The rows of D fall into 3 groups, which share some directions, and each row is roughly a mix of its group's hidden directions.
D:
-0.45 -0.50 -0.62 -2.53 -0.93 -0.45 +6.08 +0.79 +3.89 -1.00

-0.94 -0.60 +0.39 +0.44 +3.59 +6.18 -0.81 -0.94 -2.64 +0.90

-1.91 +0.46 -0.69 -0.95 -3.82 +3.79 +4.21 -0.38 +3.09 +0.59

+3.81 +0.28 +3.22 +2.44 +2.83 -0.69 +4.48 -0.25 -0.09 -1.56

-2.89 -1.38 -0.05 -0.03 -0.69 -6.46 +1.34 -0.57 -2.72 +0.11

-1.26 -0.11 +0.80 +0.65 +3.69 +6.13 -0.67 -1.44 -2.36 +0.22

+1.28 +0.71 +1.53 -0.61 -2.25 +1.96 +4.85 -4.35 +2.40 +0.26

+2.19 -1.16 +0.28 -0.89 -3.75 +6.02 +1.45 +1.61 +0.22 +0.04

-2.62 +1.21 +4.25 +2.40 +1.38 -1.31 -0.28 -4.42 -1.92 -1.70

+4.22 +1.40 -0.42 -0.09 +2.33 -4.01 +2.00 +3.93 -0.84 +0.63

+4.43 -0.55 +2.98 +1.12 +0.00 +2.76 +0.72 -3.92 -2.88 -0.28

-2.19 +4.18 -0.72 -0.61 +4.89 -0.32 -3.07 +2.04 +0.99 -0.54

-3.62 -0.01 -2.45 +0.03 +0.89 -1.97 -5.37 +2.53 -1.54 +0.76

+3.45 -3.46 -0.18 +0.80 -1.56 +2.66 -1.08 -3.59 -2.82 -2.44

+1.30 -1.89 -1.69 -2.24 -2.79 +3.03 -4.89 +2.31 -1.48 +0.65

+0.59 -1.11 -0.01 -1.14 -2.94 +4.84 +4.78 +1.42 +1.25 -0.72

+2.75 -2.25 -0.13 -2.78 -3.79 -1.98 -3.33 +0.97 -2.99 -1.55

+2.16 -0.38 -1.41 +0.20 -2.17 -4.25 -3.14 +2.11 -3.12 -2.89

-3.55 +0.35 +1.56 -4.68 -0.71 -0.82 +0.50 -2.65 -1.27 -3.85

+3.38 +0.22 -0.06 +0.13 +0.00 -0.77 -1.04 +6.46 +2.66 +0.13

-0.17 +0.93 +0.24 +3.98 +0.95 +5.58 -1.66 -2.07 +1.89 +1.60

+0.96 +0.16 -4.00 +1.66 +4.59 +4.15 +0.65 +0.70 +1.36 -1.08

+1.17 +0.65 -0.13 -2.10 +2.26 -5.63 +2.52 +1.21 -3.12 +1.13

-0.98 -1.38 -1.34 +3.91 +0.90 -0.71 -0.11 -1.58 -1.70 +5.94

-3.13 -2.45 -0.63 +0.07 -2.73 -5.91 +0.60 -0.86 -1.26 +0.80

-0.71 -2.40 -0.92 +3.75 +0.32 -4.89 +0.77 +3.03 -2.37 +1.18

-0.68 +0.76 -1.37 -3.09 -0.13 -5.25 +0.98 -0.76 +4.49 +0.46

-1.21 +3.53 +1.26 -3.21 -2.01 -1.86 +0.32 -4.39 +2.78 -1.24

-2.30 +2.34 +2.79 +4.36 -1.01 -2.62 +3.18 -1.62 +1.31 +1.43

+0.99 -2.12 +0.25 -0.31 +4.36 -2.52 +2.47 +3.54 -1.88 -2.96

+2.49 -2.98 -0.09 -3.71 -2.62 +4.36 +0.11 -0.89 +0.90 +2.38

-2.30 -2.71 -1.03 +2.13 +2.37 -2.40 +3.57 -0.68 -2.57 -3.54

+3.11 -1.92 -1.10 -5.62 +0.44 +2.19 +0.37 +2.68 -1.72 +0.75

+1.11 +2.70 +2.49 +2.58 -1.41 +1.26 +1.17 -5.59 +1.09 +1.79

+0.82 -0.64 +1.27 +1.26 +4.85 -3.48 +3.31 +1.76 -1.29 -2.51

-0.53 -1.12 -0.41 +1.33 +0.53 +6.91 -1.85 -1.51 +0.32 +2.16

-0.36 +0.80 +0.20 +1.62 -4.08 +6.24 -0.59 +0.24 -0.09 +1.59

+0.28 -1.59 +1.23 +0.42 +2.51 +3.24 -1.58 -4.86 -2.59 -2.84

-2.51 +4.59 +2.63 +3.06 +1.10 -0.53 +0.91 -0.97 +2.93 +2.53

+0.57 -2.61 -3.44 -3.65 -0.02 -2.11 -0.59 +4.28 -1.82 -1.81

+0.04 +4.20 +1.27 +4.16 +1.15 -3.12 -0.79 +0.68 +3.19 +1.74

+1.80 +2.18 -0.40 +2.68 +3.97 +0.96 +0.74 -1.41 -1.15 +5.11

+0.94 -1.46 -0.21 -1.17 +4.41 +3.75 +0.46 +1.96 -4.33 +1.13

+1.69 +0.98 +0.55 +0.25 -0.59 -1.04 -5.92 -3.99 -1.45 +1.82

+0.32 +1.30 +1.14 -5.41 -1.00 +3.19 -0.37 -0.76 +1.38 -3.98

-1.71 +1.17 +1.61 +4.99 +2.77 +3.42 -0.76 -0.05 -0.08 -3.21

+0.39 -2.75 -0.44 +1.49 +1.94 +6.06 -1.33 +2.62 -1.62 -0.22

+1.02 +1.31 +4.08 +0.60 -1.54 +3.06 -2.25 -4.75 +0.67 +1.56

+1.74 +2.51 +0.94 +3.91 -0.36 +1.00 -4.54 +3.28 +0.34 +1.97

-4.07 -0.20 -1.16 +0.52 +2.69 -2.15 +4.08 +3.42 +0.75 -1.75

+1.16 +3.06 +3.20 +0.41 -4.34 -0.91 -2.04 -0.24 +2.03 +3.59

+0.55 -0.81 +2.89 -1.90 -0.07 +5.09 -1.42 -4.41 +0.34 +1.23

-1.05 -0.30 +3.40 -3.33 +1.26 +4.06 -1.99 -3.87 -0.04 +1.06

-1.19 -0.83 -0.23 +1.66 -1.64 +5.66 -2.32 -2.91 +2.15 +1.97

+3.65 +0.39 -0.30 -1.88 +4.22 -0.35 +1.70 +3.81 -3.04 +0.56

-0.38 -4.26 +1.00 -5.83 -2.35 +0.58 +0.54 -0.08 -1.38 +0.80

+0.02 +2.89 +0.55 +2.33 -0.24 -1.67 -5.36 -3.13 +0.03 +2.55

-0.07 +0.89 +1.01 +1.48 -2.06 -3.80 +0.27 +2.29 +2.36 -5.33

+2.16 -1.89 -0.56 +0.53 -3.65 -4.36 -1.27 +1.19 -3.34 -2.56

+0.87 -1.37 +1.06 -1.11 -0.37 +2.38 +6.83 -0.87 +0.62 -1.83

+0.70 -2.26 +1.68 -5.03 -4.04 -1.99 -1.97 +0.97 -1.69 +0.53

+4.52 -2.50 +1.12 -2.31 -2.20 +4.18 +0.75 -1.63 -1.66 -0.62

-1.09 +5.61 +1.00 +3.17 +0.88 -2.82 -1.86 +1.45 +1.77 +0.92

+1.28 +2.24 -3.81 +3.70 +4.09 +0.88 -1.22 +1.59 +0.40 -2.33

+1.46 +1.09 -4.03 +0.17 -0.07 -3.12 -0.89 +5.59 +0.47 -0.62

+3.09 +4.02 +0.23 -2.59 -1.72 -2.85 +0.81 -1.38 +3.95 +0.50

-0.26 +3.46 +3.68 +2.40 -2.61 -0.13 +0.12 -1.81 +2.77 +3.59

+1.32 +0.50 -1.22 -3.13 -4.88 +1.26 -1.90 -1.33 +3.66 +2.12

+3.46 -0.50 -1.17 +2.66 +0.43 +4.87 -1.35 +1.96 +1.98 +2.79

+1.01 +3.83 +1.28 +0.43 +0.16 -5.35 +1.60 +0.48 +1.79 -3.14

+0.58 -2.85 -0.65 -3.36 +3.42 -3.94 +2.30 +0.14 -1.31 -2.74

-1.79 +2.26 +0.81 +4.22 +4.07 -3.96 +0.07 +1.68 +0.09 -0.22

-5.00 -2.40 -0.12 +1.79 -0.91 -3.43 +0.04 -2.42 -2.81 +1.29

-1.22 +2.01 -2.55 +3.70 +1.59 -0.96 +3.94 +2.74 +2.87 +1.22

+1.59 -2.37 -1.44 -5.82 -2.82 +0.27 +0.18 -2.93 +1.11 -0.18

+0.03 +0.86 -1.09 -0.24 -2.05 +0.07 -6.88 -1.55 -0.61 +2.39

+0.14 -0.43 -1.11 -2.64 +0.76 -4.64 +1.79 -1.23 -2.92 +4.27

-1.11 +1.89 -0.64 +5.41 -0.16 -3.64 +3.39 +1.28 +1.05 -0.15

+3.62 +3.65 +0.14 +2.61 -2.01 -0.31 -4.92 +0.37 +0.49 +0.15

+3.05 -4.39 -3.91 -2.51 -1.52 +1.80 +0.66 +2.01 -0.98 -0.93

-1.73 +2.45 +1.17 -4.96 -0.83 -3.00 +1.20 -3.78 -0.04 -1.27

Here is one row of each group, with its name. Which group are the others in?
+2.19 -0.84 -5.43 +0.22 +1.47 -0.68 -0.25 +4.49 -0.37 -1.99 : V
+1.20 +0.10 +2.54 +3.47 +2.97 +0.32 -0.86 -3.35 -4.56 -0.62 : W
+4.83 +3.05 -0.82 +1.96 +0.42 -1.98 +0.67 +1.04 +2.97 +3.22 : Q

+2.13 -2.86 -1.11 +3.04 +1.77 +0.86 -0.11 +5.53 -2.10 +0.14 : Q
-4.45 +2.65 -0.50 +3.50 +2.28 -2.75 +0.45 +2.61 +1.63 +0.46 : W
-2.59 +2.42 +0.76 +5.55 +1.32 +1.61 -0.77 +3.45 -0.83 +0.73 : W
+3.20 -0.99 +1.10 +2.13 -0.93 +3.87 -2.05 -4.68 -1.36 -1.14 : V
-1.37 +0.63 +0.34 -4.92 -2.54 -4.74 +1.09 -1.99 +0.12 -1.15 : Q
+0.69 +0.95 -0.23 +2.42 +2.38 -2.40 -4.52 +4.71 -0.77 +0.36 : W
-2.65 -0.47 -0.66 -0.49 +0.75 -1.07 +0.50 -4.41 -2.67 +5.05 : Q
-1.75 +0.91 +0.33 +5.15 -2.29 -4.23 -0.24 -0.70 +2.54 -1.15 : Q
+0.13 -4.51 -1.27 +0.41 -0.37 -2.24 +0.21 +5.00 -3.06 -0.55 : Q
